In the rows, 128 means zero.
One turn sends every row of this set to another row. A few are shown first. Where does it send the rows asked after them?
k_832: [149 107 127 146 164 156 114 121 153 150 122 138 138 134 106 130  82 140
 146 134 153 136 135 109 147 141 193 129  94]
k_173: [160  93 127 130 109 143 138 117 129 154 108 130 141 130  99 115  90  85
 130 127 175 133 164 147 139 134  82 109  99]
k_197: [143 101 136 107 154 158 125 115 153 143 145 139 124 192 112 134 106 108
 135 119 145  95 145 164 129 133 134 129  75]
k_549: [145 107 132 105 158 152 124 108 148 148 140 135 126 195 113 137 117 103
 143 120 142  93 133 164 126 127 128 137  80]
k_149: [140 132 140 121 143 124 111 144 161 120 146 137 142  91  94 119 127 136
 117 143 167 143 160 124 147 115 170 120 115]
k_617: [150 158 134 119 136 115 119 121 142 142 152 136 143  99 107 127 129 138
 132 141 169 146 148 125 126 123 176 136 125]
k_843: [143 110 136 129 117 130 128 115 129 150  97 129 146 133 106 114 104  64
 130 126 165 130 148 151 134 130  72 121 105]
k_629: [148 127 130 112 161 119 103 138 155 117 124 126 133  90  86 123 150 123
 130 142 163 133 141 126 157  93 149 131 121]
k_275: [138 122 129 141 117 162 131 125 144 150 162 137 112  79 112 125 129  94
 151 124 141 100 133 106 158 126  95 127 137]
k_257: [132 133 138 144 111 159 134 125 143 153 168 141 116  80 119 123 121  94
 148 124 142 104 136 107 150 137 102 128 136]
k_694: [143  99 136 102 159 155 122 116 151 141 137 136 123 192 109 135 114 102
 137 119 143  92 139 164 133 126 128 133  78]
k_199: [161  99 112 146 104 148 136 100 133 161 127 129 156 135 102 113  96  98
 126 129 168 136 151 150 118 131  84 112 103]
k_601: [136 103 143 131 182 146 103 138 156 133  93 133 127 131 102 130  94 113
 149 133 149 126 131 111 172 131 175 132  94]
k_845: [139 132 132 140 114 159 135 123 137 155 163 137 111  80 117 127 126  92
 153 123 143 102 132 107 153 133  98 132 139]
k_90: [131 124 135 147 114 163 131 129 149 147 167 140 116  78 114 122 124  95
 144 124 140 104 136 107 154 132  98 125 134]
k_128: [144 131 119 154 169 144 106  99 145 160 123 132 151 143 117 134 104 130
 155 135 143 133 104 113 127 131 181 150 106]
k_784: [145 107 133 107 152 154 126 108 149 150 147 138 127 195 115 136 109 109
 140 119 144  96 138 164 121 133 135 135  79]
k_752: [157 154 124 110 153 108 112 116 135 138 130 125 136  98  98 132 152 125
 145 141 166 135 129 125 137 101 156 147 132]
k_747: [144 115 121 145 113 134 126  98 133 157 116 128 163 138 109 112 109  77
 127 129 158 133 136 154 114 126  75 125 107]
k_3: [132 126 132 137 187 132  96 115 147 144  93 127 140 140 109 134 117 102
 158 134 139 122 101 115 152 120 164 153 106]

k_149 turns into k_629
k_275 turns into k_845
k_197 turns into k_694
Now these:
k_601 turns into k_3
k_747 turns into k_199

One turn sends every row of this set to another row. A few are shown first. Where does it send the rows asked after them?
k_413: [100 160 147 121 127 164 101  96  86 109 160 144 129 136 166 135 147 114
 130  82 103 111 157 139 107 139 148  97 105]
k_29: [114 141 144 136  80 174 103 135 150 136 177 143  98 109 152 119 156 131
  94 108 136 136 145 159 127 132 123  87  59]
k_125: [106 150 142 114  87 155 109 109 126 140 143 184 104 130 146 108 129 117
 101 137 107 118  99 158 120 135 123 112  75]
k_851: [ 96 154 160 131  72 162 108 132 101 171 124 121 156 137 124 132 131 127
 108 156 105  98 118 184 120 144 144  97  86]
k_911: [107 114 121 111  90 206 133 129  85 133 162 130  96 129 142 122 153 145
 129  99 130 135 158 164 115 121 120  82  81]
k_993: [ 95 127 148 134 113 141 153 104 116 124 182 109 181 143 158 126 145 115
 128 136 124  97 159 128 120 149 113 113  83]
k_433: [115 149 141 133  79 185 107 134 154 150 175 141 118 107 137 123 166 138
  99 122 131 124 146 154 116 123 132  92  49]
k_978: [ 97 172 147 114 109 137 101 115 102 125 173 134 124 135 180 117 122 116
  98 110 110 109 178 127  96 125 136  78 109]
k_363: [125 107 158 114  90 173 134 123 110 161 137 171 117 145 118 119 127  91
 115 131 118 109 111 135 105 134 124 113  75]
k_546: [ 66 129 146 135  54 142 133 129 107 138 171 164 100 137 130 107 130 123
 138 155 126 161 122 150 130 144 118 108  97]
k_308: [ 96 145 130 128 113 149 140 126 114 156 179  88 169 136 154 120 111  89
 125 134 108 130 144 133 108 155 151 100  68]
k_228: [ 94 116 119 125  86 200 135 142  88 124 169 140 100 118 163 120 152 138
 112  97 127 140 161 163 118 121 125  91  82]
k_118: [118 145 152 139  73 194 113 138 124 166 133 121 154 122 128 129 153 135
 113 135 110 107 132 164 106 138 144 117  52]
k_714: [ 91 100 145 109  87 171 145 144  87 165 164 155 121 148 104 128 128  80
 129 141 117 117 138 137  99 123 137 102 104]
k_402: [111 154 162 136  66 139  81 103 128 124 175 100 130 131 120 134 155 106
 148 119 123 122 153 146 116 164 130  83  93]
k_25: [ 80 160 180 144 109 167 144 131 110 160 188 149 133 156 159 166 156 126
 105 122 134 118 168 116 108 127 154  76  97]
k_734: [ 92 164 158 130  84 108 120 110 101 140 148 103 125 153 151 126 120 126
 111 159 126 120 155 160 126 134 140  61 118]
k_445: [108 127 167 117 122 141 152 111 115 138 177 107 136 166 152 134  98 102
 119 141 145  99 143 144 130 156 145  99  76]
k_834: [ 76 158 173 145  90 177 134 133 117 177 159 170 126 156 118 130 131 127
 141 127 122 147 136  99 116 149 134 104  64]
k_704: [118 121 158 117  77 188 115 119  95 136 154 111 122 137 110 136 149 153
 160  89 133 134 139 144 117 152 120  91  73]
k_230: [ 77 139 125 115  91 133 140 137  93 131 172 107 124 139 136 135 121 118
 120 153 113 121 178 146  95 106 151  93 129]
k_156: [ 60 137 151 143  60 179 150 143  77 148 165 150 114 144 167 128 141 163
 116 141 134 145 148 163 133 137 125  89  92]
k_482: [ 78 151 159 124 145 156 133 115 116 154 175 102 150 155 139 119  99 128
 142 131 119 122 169 137 107 138 115 114  89]
k_774: [ 86 111 140 121  92 153 149 136  87 160 167 136 119 146 110 141 128  82
 127 149 116 122 153 131  89 112 139  89 122]
k_417: [ 67 146 147 128  56 153 127 123 106 154 176 168 105 146 122 103 130 124
 151 149 122 164 122 131 121 152 121  99  86]
k_267: [ 74 158 182 142 105 187 141 140 115 174 182 164 131 162 143 156 157 126
 114 119 134 121 162 115 121 142 142  85  81]
k_504: [102 142 162 120  95 143 142 128 122 141 196 119 124 154 176 148 158 116
  94 139 134 118 179 139  95 119 137  81 120]
k_285: [ 94 158 158 139  73 142 109 120  95 159 124 114 146 139 130 134 120 116
 107 167 107  92 133 176 113 136 141  85 103]
k_378: [ 95 154 143 123 129 179 111 100  82 116 147 159 137 140 155 128 158 121
 135  78 103 114 145 141 130 146 143 101  89]
k_159: [ 67 146 143 141  61 189 155 129  72 141 155 151 122 154 163 131 152 159
 128 146 132 130 144 161 141 147 143  93  79]
k_939: [110 141 157 125  66 154  89 112 127 129 170 108 132 130 102 137 162 120
 153 104 126 126 137 147 130 170 124  87  80]
k_115: [ 89 142 150 141 100 184 149 104  75 125 134 160 142 157 153 134 162 137
 148 110 116 127 129 139 139 155 151 117  76]
k_679: [ 98 166 131 132  80 119 106 106 131 112 175 109 115 142 155 125 142  85
 124 136 112 126 169 134 117 154 136  88 108]
k_141: [103 139 149 109 110 142 134 115 106 148 168  92 153 148 155 144 100 129
 113 111 113 106 137 126 109 162  96  82  84]
k_878: [ 92 155 142 132  84 145  99 120 130 134 145 171 102 116 149  98 122 123
 101 137 112 135 111 168 129 133 126 110  76]

k_911 turns into k_159
k_363 turns into k_118
Now these:
k_285 turns into k_402
k_378 turns into k_267
k_734 turns into k_679
k_482 turns into k_445
k_546 turns into k_878

One turn sends every row of this set to another row. A few are shown first. Where does it send the rows asked after them?
k_753: [103 128 120 165 117 181 114 127 105  82 108 146 156  96 133 122 147 129
 180]
k_470: [ 76 156  98 151 131 129 113 105 127 100 126  99 152 110 114 109 139 130
 159]
k_420: [ 87 143 155 156 141 160 120 151  90 113 140 134 112 141 173 109 149 106
 130]
k_749: [149  97 104 176 129 164 143 142 120 117 132 144 157 122 137 117 173 128
 151]
k_572: [123 118 109 151 139 157 129 142 145  76 144 131 157 163 132 102 133 138
 157]
k_519: [100 130 152 137 113 149 119 131 114 109 126 136  97 135 172 129 163 130
 109]
k_529: [ 92 138 150 139 114 140 118 123 122 115 135 124  94 138 163 129 159 132
 106]
k_350: [ 97 124 101 149 129 134 134 124 106 138 102 123 146  85 123 125 180 112
 157]
k_379: [ 75 148 114 170 119 154 109 102 129 101 135 109 145 105 104 122 134 136
 172]
k_104: [106 120 142 131 115 148 122 152 113 115 136 127  96 124 170 127 154 132
 108]
k_416: [ 78 119 117 149 133 151 139 118 117 135 106 115 128  94 116 135 178 105
 166]
k_356: [145 106 110 147 145 147 136 156 112 122 124 152 167 119 139 113 168 127
 159]
k_671: [ 76 153 153 159 143 151 116 141  99 115 150 121 109 147 163 107 142 110
 128]
k_653: [122 119  96 182 130 137 137 117 143 137 160 107 145 131 108 117 160 134
 143]
k_215: [139  90 111 152 138 154 148 156 130 122 127 147 147 139 133 119 174 122
 153]
k_266: [121 138 107 148 147 143 116 136 133  84 148 128 173 142 129  97 127 146
 161]
k_34: [ 94 120 117 169 118 155 127 118 111 140 116 128 138  83 110 137 172 119
 169]
k_271: [ 62 148 116 149 135 154 119 104 133  89 123 100 138 117 113 118 138 122
 171]
k_965: [ 85 152 115 162 126 151 119  87 130 105 130  96 153 101 113 116 130 118
 154]
k_64: [ 93 142 166 155 142 151 123 131 104 130 145 135 106 148 164 123 164 115
 122]
k_12: [ 94 139 151 137 114 149 114 126 120  97 133 130  99 142 170 123 152 136
 109]
k_446: [ 94 130 139 132 116 138 117 142 123 117 147 113  93 130 160 125 145 136
 107]
k_444: [150 100 119 162 121 156 136 144 122 124 126 159 167 124 131 115 153 119
 149]
k_850: [110 114 104 157 140 129 140 130 155 134 156 109 138 152 106 116 156 130
 147]
k_374: [ 97 145 168 153 142 159 119 134 102 112 142 141 112 152 172 117 157 118
 125]
k_667: [ 91 123 122 144 132 180 128 130 108  76  94 138 147 104 142 120 156 114
 177]
k_154: [107 121 118 161 124 156 137 106 109 138 109 120 148  78 122 131 168 102
 153]
k_225: [124 118 112 168 123 128 132 121 144 151 152 122 154 130 100 118 145 123
 141]
k_586: [131 126 101 177 130 162 124 125 137  79 152 124 165 144 131 102 134 144
 153]
k_770: [ 81 143 153 159 142 149 123 145  94 134 144 125 106 138 162 114 156 103
 126]
k_975: [115 126 102 153 147 116 131 130 137 149 153 112 154 127 105 115 158 134
 150]
k_943: [112 133 122 156 125 180 123 111 107  78 104 134 166  94 143 114 138 114
 163]
k_917: [129 130 115 163 123 151 117 126 142  91 147 135 172 146 121 101 115 135
 150]
k_49: [101 130 141 130 115 149 114 147 118  96 141 123 100 133 171 120 139 138
 111]
k_330: [ 87 151 165 156 143 151 117 127 109 117 150 129 108 154 162 117 152 121
 123]
k_531: [104 135 105 144 128 160 118 131 102  74  97 139 166 101 147 107 150 124
 168]

k_531 turns into k_266
k_850 turns into k_416
k_330 turns into k_529
Now these:
k_34 turns into k_749
k_420 turns into k_49
k_154 turns into k_444

One turn sends every row of this set to another row. A few are shown first. Where does it send the rows asked after them?
k_570: [124 121 119 130 144 110 132  88 155 136 135 125 111 123 117 124 126 117]
k_873: [127 160 128  94 117 121 116 123 127 111 145  95 144  90 131 147 103 118]
k_73: [121 123 138  93 125 155 111 140 139 131 112 120 135 129 149  73 114 142]
k_472: [118 125 133  93  93 124 129  96 154  83 156 149 136 146 149  98 110 116]
k_935: [127 117 130 124 131 140 127 132 137 117  97 120 125 159 135  76 107 137]
k_317: [108 109 125 108 115 151 141  91  97 125 160 125 116 125 143 113 112 152]
k_253: [127 138 139 101 103 149 127 102 108 141 170 131 109 109 148 108  88 156]
k_908: [117 122 131 109 154 148 124 121 140 142 114 127 124 154 128  80 118 127]
k_503: [134 148 116 131 139 134 138 158 110 110 132 109 149 134 135 151 107 118]
k_262: [118 121 115 118 151 128 132  85 152 139 165 144 116 112 129 114 121 123]
k_320: [137 158 127 100 124 127 110 122 129 123 151  99 142  97 120 153 103 114]
k_925: [152 162 111 113 136 139 155  99 137 104 118 125  92 143 123  73 111 146]
k_524: [143 136 110 129 146 118 143 107 164 121 155 153 112 124 138 127 142 108]
k_462: [120 143 143  95 105 109 129 128 160 100 142 150 122 131 168  91 120 107]
k_216: [142 149 145  94  98 133 129 118 144  98 163 166 123 162 154 105 105 109]
k_690: [143 151 124 128 140 135 127 165 109 115 125 112 138 140 135 142 105 112]
k_32: [161 146 102 120 112 139 150  89 142  79 130 130 102 134 125  85 110 153]
k_574: [139 141 127 134 136 123 134 104 159 155 158 139 124 141 119 138 109 117]
k_950: [122 156 128  98 100 119 146 103 165  88 148 146 130 147 150  79  99 126]
k_65: [147 154 121  91 121 144 129 137  90  74 153 125 121 113 149 138 117 112]
k_318: [121 136 114 109 106 167 150 109 116 133 154 113 137 121 143 106 105 177]
k_160: [162 151 107 122 140 131 114 149 129  85 122 114 127  86 135 118 102 128]
k_773: [178 167 114 111 113 154 132  96 156 110 137 129 112 135 112  91  95 153]
k_580: [158 163 116 100 107 149 120 140 141  76 149 124 163 137 128 134  99 115]
k_515: [162 166  99 112 125 151 166  92 138 109 141 123 106 141 120 112 132 150]
k_884: [171 164 111 121 127 133 115 147 128  88 124 109 123  93 131 114  92 134]
k_604: [108 126 118 108 112 152 153  99 116 115 176 144 128 131 157  97  98 156]
k_335: [147 148 125  95 117 147 119 140  88  87 163 129 123 106 151 137 106 118]
k_152: [154 157 111  93 117 155 117 138 140  75 135 112 166 131 122 129 107 119]
k_611: [147 128 140 126 139 145 112 149 131 136 115 141 110 142 146  80  96 134]

k_574 turns into k_611
k_935 turns into k_32
Now these:
k_462 turns into k_318
k_873 turns into k_503
k_262 turns into k_908
k_884 turns into k_580

